(in the rows, 128 means zero)
One turn moves every row onto another: examples first, then more rows asked:
Z_804: [145 141 142 170  97 110 156 125 120 158 127 126]
Z_931: [ 91 135 123 149  98 106 146 156 115 144 131 122]
Z_737: [173 115 112 104 141 152 117 131 137 128 109 136]
Z_381: [125 139 131 132  97 136 156 149 159 156 110 131]
Z_730: [173 116 118 144 141 117 112 114  83 124 133 127]
Z_263: [102 141 153 138 115 123 154 141 165 126 132 152]
Z_600: [ 90 153 129 154 119  95 139 151 139 122 134 127]
Z_165: [153 121 115 133 152 123 108 122  74 113 135 128]
Z_411: [128 117 102  97 151 145 107 147 107 109 123 132]
Z_609: [159  99 128 135 148 134 112 112  83 133 145 130]
Z_664: [118  94 111 106 148 143 107 141  99 124 141 131]
Z_537: [118 108  95 108 142 127 104 152  99 112 130 126]
Z_789: [179 123 121 112 150 152 116 120 118 122 115 137]
Z_37: [163  99 126 105 147 161 117 124 126 136 126 138]
Z_551: [130 145 163 162 115 113 157 120 149 131 137 151]
Z_844: [138 159 146 175 119  96 147 122 139 133 131 130]
Z_34: [ 94 141 152 159 115 101 149 135 132 122 147 146]
Z_176: [123 157 138 141 119 120 148 143 176 133 116 136]

Z_730 -> Z_537
Z_551 -> Z_34
Z_609 -> Z_664
Where do these go?
Z_789 -> Z_165
Z_600 -> Z_176
Z_804 -> Z_931

One turn moves every row onto another: examples first, then more rows asked:
Z_134: [137 147 167 147 123 137  72 120 139 112  96 111 104]
Z_724: [154 135 167  82 125 147 123  97 145 130 167 100  96]
Z_142: [ 96 133 135 139 136 116 100 122 161 103  78 115 105]
Z_205: [152 110 168  94 140 141 115 110 153 144 174 114  86]
Z_344: [129 112 125  92 136 111 126  87 134 122 160  86  92]
Z_679: [111 162 160 135 111 118  91 114 142  82 111 125 104]
Z_729: [134 127 162  81 131 128 130 103 155 120 183 121  90]
Z_257: [134  97 125  99 146 112 119  92 136 134 159  90  89]
Z_162: [106 131 137 140 136 123  96 122 158 111  72 110 107]
Z_896: [140 108 128  97 137 120 117  87 130 132 153  77  94]
Z_974: [101 140 134 136 132 121  99 119 157 103  74 108 112]
Z_422: [113 130 164 153 134 115  79 133 153 103 118 139  92]
Z_222: [138 159 152 112 131 165 155 115 156 143 112 120 123]
Z_595: [110 152 145 110 134 144 164 125 165 126 129 145 118]
Z_510: [131 128 150 125 150 156 148 134 166 158 123 142 112]

Z_729 -> Z_205
Z_974 -> Z_142
Z_422 -> Z_134
Where do these go?
Z_896 -> Z_344
Z_222 -> Z_595

One turn moves every row onto another: examples first, then more rows asked:
Z_840: [153 122 129 141 133 145 106 119 131 154 117  96 157 125 128 167 139  83
 161 116 133 116 158 123 100 126 159 118 178 105 116 149 118 102 102]
Z_64: [118 114 114 168 142 137 132 124 147 151 100 124 144 146 143 130 130 116
 138 117 125 127 105 125 112 162 215  96 141  94 133 146 137  71 149]
Z_476: [123 124 114 165 145 140 133 122 144 159 105 123 147 146 142 127 145 121
 138 117 126 133 109 124 111 156 206 100 144  92 139 143 135  62 155]
Z_147: [152 120 129 143 139 142 104 118 127 152 110  97 149 132 132 168 139  83
 146 121 130 115 160 123  92 128 154 107 172 100 116 143 113  99 103]
Z_460: [121  98 146  71  99 122 103 140 153 109 125 147 123  99 125  93  99 132
 115  92 109 104 122  91 113 155 174 126 106 125 114 129 116 108 134]
Z_131: [123  91 114 129 169 121 110 114 128 149 129  96 179 114 150 103  80 106
 157 104 146  92 133 129 118 116 147  86 139 117 140 108 105 100 101]
Z_321: [151 132 106 124 105 109 123 146 153 135 104 145 121 137 143 152  91 167
 109  73 156 100 103 122 148 127 133 107 148 107 121 125 127 104 133]
Z_996: [161 108 123 125 105 128 122 155 132 141 119 127 159  82 102 100 144 166
 154  96 102  88 136 164 103 149 142 103 179 124 127  99 131  84 119]
Z_86: [141 145 115 112  95 100 126 101 165 113 142 126 113  95 104 121 110 136
 143 159 148  92 117 160 113 138 170 104 154 122 128 133 119  96 144]
Z_760: [136 107 137  90 129 160 137 160 154 118 101 101 180  86 154 123 135 100
 140  83 122 130 109  94 156 132 162 138 140 106 111 138  83  96 137]
Z_423: [163 104 147 129 116 115 110 102 136 122 108 164 149 137 107  93 106 164
 132 103 125 125 104 124  95  97 119  89 154 118 111 148 106  54 121]
Z_576: [143 143 118 114 101  99 126 104 171 114 132 135 111  99 107 126 112 139
 152 157 152  91 120 158 113 148 166 105 167 129 117 133 129  98 141]
Z_73: [140 114 153  88  97 130 144 153 161  94 117 129 176  81 139  92 139 165
 104 114 128 103 118  91 104 136 179 100 113 105 112 138 113  69 118]
Z_862: [152 119 136 133 135 135 109 116 129 147 121  98 155 128 126 169 143  77
 150 112 130 122 166 128 109 125 157 113 175 109 110 153 106 100 104]
Z_249: [153 114 133 139 130 145 113 118 135 150 116 101 156 125 130 168 149  72
 148 112 138 113 155 126  99 130 154 103 175 102 110 150 118 105 108]
Z_581: [109 106 109 137 150 107 136 147 129 168 120  93 157 144 129 112 123 112
 152 126 123  97 100 132 160  93 145 101 140 140 127 154 142  56 147]
Z_969: [137 155 123 113 100  97 129 111 163 115 132 124 113 100 106 132 109 139
 151 155 148  87 104 161 117 139 172 107 164 126 121 128 120 102 141]
Z_437: [131 119 185  95  97 126 108 150 148 120  84 145 130  74 135 115 150 128
  97 105 135 104 123 106 135 117 135 116 143 139 128 172 108  90 111]
Z_175: [113 112 171 110 137 119 157 149 125 106 123  95 144  94 140 106 115  93
 129 150 119 134 109 109 127 133 153 140 105 116 119 157  94  82 109]
Z_48: [124  88 128 128 169 120 121 119 131 145 134 101 183 109 148  98  81 104
 159 104 157  97 137 130 107 126 147  91 131 119 132 109 115  98 100]
Z_120: [142 111 150  88  93 125 140 147 156  91 122 131 175  87 138  90 141 169
 111 118 122 105 121  90 107 131 183 103 120  96 113 141 104  67 117]
Z_433: [166 113 121 130 106 126 124 159 126 136 124 136 162  77 106 110 144 164
 154 104  97  88 131 160 101 144 153 106 175 134 137  98 123  78 125]
Z_325: [142 130 110 116 105 109 128 150 150 141  98 133 113 136 135 146 105 168
  99  74 162 103 108 125 148 133 130 109 150 109 118 123 129 110 128]
Z_467: [141 125 133  69  88 130 142 145 150 125 113 118 140  82 108  93 141 130
 128 128  93 102  95  89 127 120 135 134 151 119 133 162 134 124 123]
Z_640: [127 112 114 162 147 141 134 123 144 157  92 123 146 136 141 123 136 123
 131 117 125 124 107 122 115 165 215  88 139  84 135 151 125  72 154]
Z_12: [132  89 120 129 172 125 114 121 126 144 121  94 189 114 147  99  77 109
 157 111 148  95 123 128 111 128 149  88 136 117 135 108 107  91 100]
Z_917: [114 100 117 139 149 109 133 144 123 172 121  95 157 135 130 107 124 111
 151 123 126  87 103 123 160 102 131 108 138 135 120 162 154  59 153]
Z_783: [137 104 132  85 128 161 126 154 156 120  98 107 176  87 158 115 134  94
 143  84 126 128 112  99 159 133 163 134 137 101 119 141  82  98 136]
Z_363: [163 112 122 127 107 122 118 155 126 151 120 136 147  79 100  98 143 162
 156 104  97  90 136 168 104 145 143  97 172 126 133 105 125  80 126]
Z_69: [153 134 104 124 108 102 135 141 156 136 104 146 120 136 143 147 102 165
 106  81 164 111 110 124 143 127 126  94 156 110 119 129 130 108 131]
Z_611: [129 125 189  94  98 128 103 141 145 124  96 144 129  71 131 113 150 127
 100 105 131 100 125 102 132 122 134 123 136 139 123 175 114  85 116]
Z_189: [141 127 138  66  88 133 147 137 156 123 123 120 146  82 107  98 143 129
 128 121  97 102  97  84 128 114 139 130 149 123 125 165 133 122 121]
Z_39: [166 104 153 137 110 111 116 112 131 129 118 155 148 137 103  93 101 163
 132 102 125 121  96 133 100 100 113  83 154 113 112 150 110  59 115]
Z_237: [112 105 117 145 149 108 133 140 121 165 125  95 158 143 134 118 125 113
 148 121 123  93  99 127 171  99 138 111 143 137 126 162 141  53 141]
Z_413: [167 103 149 133 114 109 117 112 124 131 118 156 145 145 104  95 107 167
 131  95 115 129 101 128  98 102 120  79 162 113 108 141 107  67 125]
Z_184: [115 102 162  98 146 117 129 140 160 122  84 126 150 111 126 114 112 111
 154 130  87 116 132  79 123 121 190 116 142 103 103 191  93  96 116]
Z_759: [115 117 171 119 141 124 155 143 131 103 120 102 146  83 143 111 108  96
 127 150 118 131 108 106 123 135 150 140 103 114 121 160  93  78 113]
Z_876: [155 112 122 123 105 115 125 164 124 143 114 129 162  80  99 104 151 165
 145  97  97  92 138 154 101 143 148 100 180 132 135 103 130  85 120]
Z_338: [118  93 135 141 118 130 121 153 115 127 110 114 158  62 168 107 125 119
 123 111  92 105 134  71 144 134 173 132 132 108 137 160 118  96 154]
Z_621: [111  97 140 139 120 128 117 157 115 128 109 110 154  61 161 117 120 118
 125 104  86  99 133  71 146 135 171 135 134 109 127 157 111  98 152]
Z_673: [145 129 111 127 101  98 128 149 148 139 108 144 121 135 138 145 103 167
 105  74 167 105 105 120 148 137 135  99 156 112 116 128 134 106 135]
Z_819: [124  88 112 128 169 122 121 119 127 139 116 100 183 105 151  94  76 101
 154 104 146 106 126 130 111 127 146  90 131 122 138 104 111 102 105]
Z_818: [112 109 112 140 146 107 139 141 118 166 122  90 153 137 129 113 127 121
 155 128 121  99 110 122 165  92 139 119 137 130 116 165 145  54 145]
Z_119: [163 108 162 140 119 113 113 112 128 123 106 155 149 138 106 101 101 168
 132 100 114 120  97 130  94  96 118  91 163 122 112 144 109  62 117]
Z_504: [136 151 118 116 102  97 126 110 167 116 130 122 110  95 115 123 112 145
 149 152 154  91 126 167 116 140 164 101 162 123 114 122 126  96 144]
Z_770: [117 102 156  98 147 122 132 138 162 123  91 132 152 103 121 115 106 106
 158 128  85 116 119  79 125 122 191 115 138 106 106 188  85  96 119]
Z_560: [121 114 120 159 147 135 139 119 148 159 110 127 146 149 138 123 141 122
 139 113 124 119 108 120 114 166 209  94 137  81 128 153 138  67 152]
Z_596: [119 100 149  71  98 119 100 139 155 103 129 146 121 102 129  90  96 134
 120  96 116 113 128  97 117 151 174 136 109 126 118 128 112 102 138]

Z_237 -> Z_996
Z_596 -> Z_175
Z_621 -> Z_73
Where do these go?
Z_819 -> Z_86
Z_131 -> Z_504
Z_321 -> Z_48

One turn moves every row onto another: examples first, then more rows asked:
Z_915: [137  79 133 118 123 108 143 175 137 138 136 144 113 128 158 175 162 129
 178  79]
Z_651: [116  99 116 159 123  82 193 170 108 183 107 132 134 149  96 153 132 120
 143  35]
Z_152: [141  91 143 124 124  83 156 155 130 126 141 130 106 113 133 184 159 115
 167  86]
Z_398: [148 113 136 134  89 107 162 155 105 165 126 130 187 138 127 180 107 125
 144  32]
Z_911: [152 102 136 138  95 108 156 181  84 144 155 156 103 130 148 196 116 103
 164  60]
Z_571: [147 101 137 114  81 129 181 184 136 159 133 103 132 149 111 218 119 123
 153  59]
Z_489: [ 95 110  99 191  89 122 178 214 106 177 119 116 141 113 105 179 143 115
 117  70]
Z_334: [135  88 109 150 130 123 184 211 127 131 112 123 119 121 118 161 198 118
 134  66]
Z_383: [144 120 126 113  97  92 154 151 112 129 153 105 173 128 121 161 135 127
 163 110]
Z_604: [115  95 106 160  51 102 175 195 121 146  91 145 164 107  97 158 151 114
 160  62]
Z_178: [125 125 107 165 125 115 163 201  81 121 131 129 142  95 150 131 123 110
 141  97]
Z_323: [136  98 104 162  84 122 209 182 102 163 135 117 131 140 112 136  81 104
 151  61]
Z_932: [145 102 137 144  88 112 193 223  96 139 139 120 145  88 147 172 144  96
 144 117]
Z_484: [114 120 111 145 116 138 183 213 135 137 105  81 166 111 117 163 138 131
 127  93]
Z_726: [127 106 108 170 127  95 169 197  92 177 122 136 127 144  86 155 114 134
 161  39]
Z_548: [124  95  84 176  60 122 176 157 112 150 109  99 149 146 116 166 165 141
 138  64]
Z_267: [144  82 138 151 141 117 150 154 102 186 155 103 115 145 137 148 162 124
 152  79]
Z_85: [151  96 119 128  73 107 194 183 115 143 112 134 122 133  66 169 121 103
 159  49]
Z_532: [131  74 134 110 107 121 139 184 136 151 136 134 122 136 167 163 157 130
 180  78]
Z_511: [143  77 113 150  74 133 123 178 102 150 154 110 144 111 117 138 165 118
 168 109]
Z_777: [152 114 134 137  78 124 164 155 111 159 139 144 177 132 127 177 115 111
 136  28]
Z_615: [146  98 107 154  94 137 187 188  92 130 147 112 117 126 111 133 164  76
 140 104]
Z_135: [115 127 114 142 115 140 186 215 129 128 109  72 154 133 120 165 147 124
 140  89]
Z_345: [142 101 120 144 111 111 181 193  86 132 113  78 116 121 108 132 139 117
 169 120]
Z_924: [114  97 148 164  87 124 123 188  97 187 110 134 130 107 143 199 140 121
 157  60]
Z_229: [141  78 118 149  62 129 135 163 116 148 144 115 148 110 132 144 173 121
 171 110]
Z_269: [128  87 123 119 115 102 139 145 105 172 125 146 105 110 110 131 137 127
 150  77]
Z_445: [119 104 127 156 112  82 207 160 119 178  97 133 141 146 112 161 137 119
 143  35]
Z_378: [133 118 143 149 136 127 161 208 128 148 137 114 154 153 122 190 110 107
 172  39]
Z_372: [118 120 104 147 111 135 193 205 108 134 105  84 141 172 132 162 160 118
 152  83]
Z_630: [152  95 146 141  92 107 142 175 107 156 147 152 131  71 123 181 105 115
 143  64]
Z_860: [139  76 138 147  93 140 160 187 119 201 165 119 112 124 134 197 135 113
 136  77]
Z_226: [106 107  91 175  80 149 172 220 101 182 117 120 158 133 122 158 127 128
 130  63]
Z_563: [100 119 103 160 119  90 168 210 124 112  98 137 154 120 131 158 158 123
 166  75]
Z_106: [158  99 139 139  98 110 155 184  86 150 149 161 118 106 147 194 104 105
 152  62]
Z_469: [106 113 101 199 101 106 184 202 107 167 123 124 139 109  92 185 144 112
 120  72]
Z_727: [148 101 119 146  99 123 187 189  92 128 130  90 112 119 105 122 142 101
 165 115]
Z_163: [136 107 146 136 100  93 154 169 116 172 107 119 172 126 128 181 104 152
 167  41]
Z_233: [139 112 129 153 112 126 145 152  83 154 134  90 166 122 164 133 140 130
 144  94]
Z_697: [132  84 131 131  65 125 164 156 134 143 136 108 154 109 154 159 175 104
 148 109]

Z_106 -> Z_398
Z_484 -> Z_345
Where do these go?
Z_85 -> Z_604
Z_615 -> Z_697
Z_323 -> Z_548

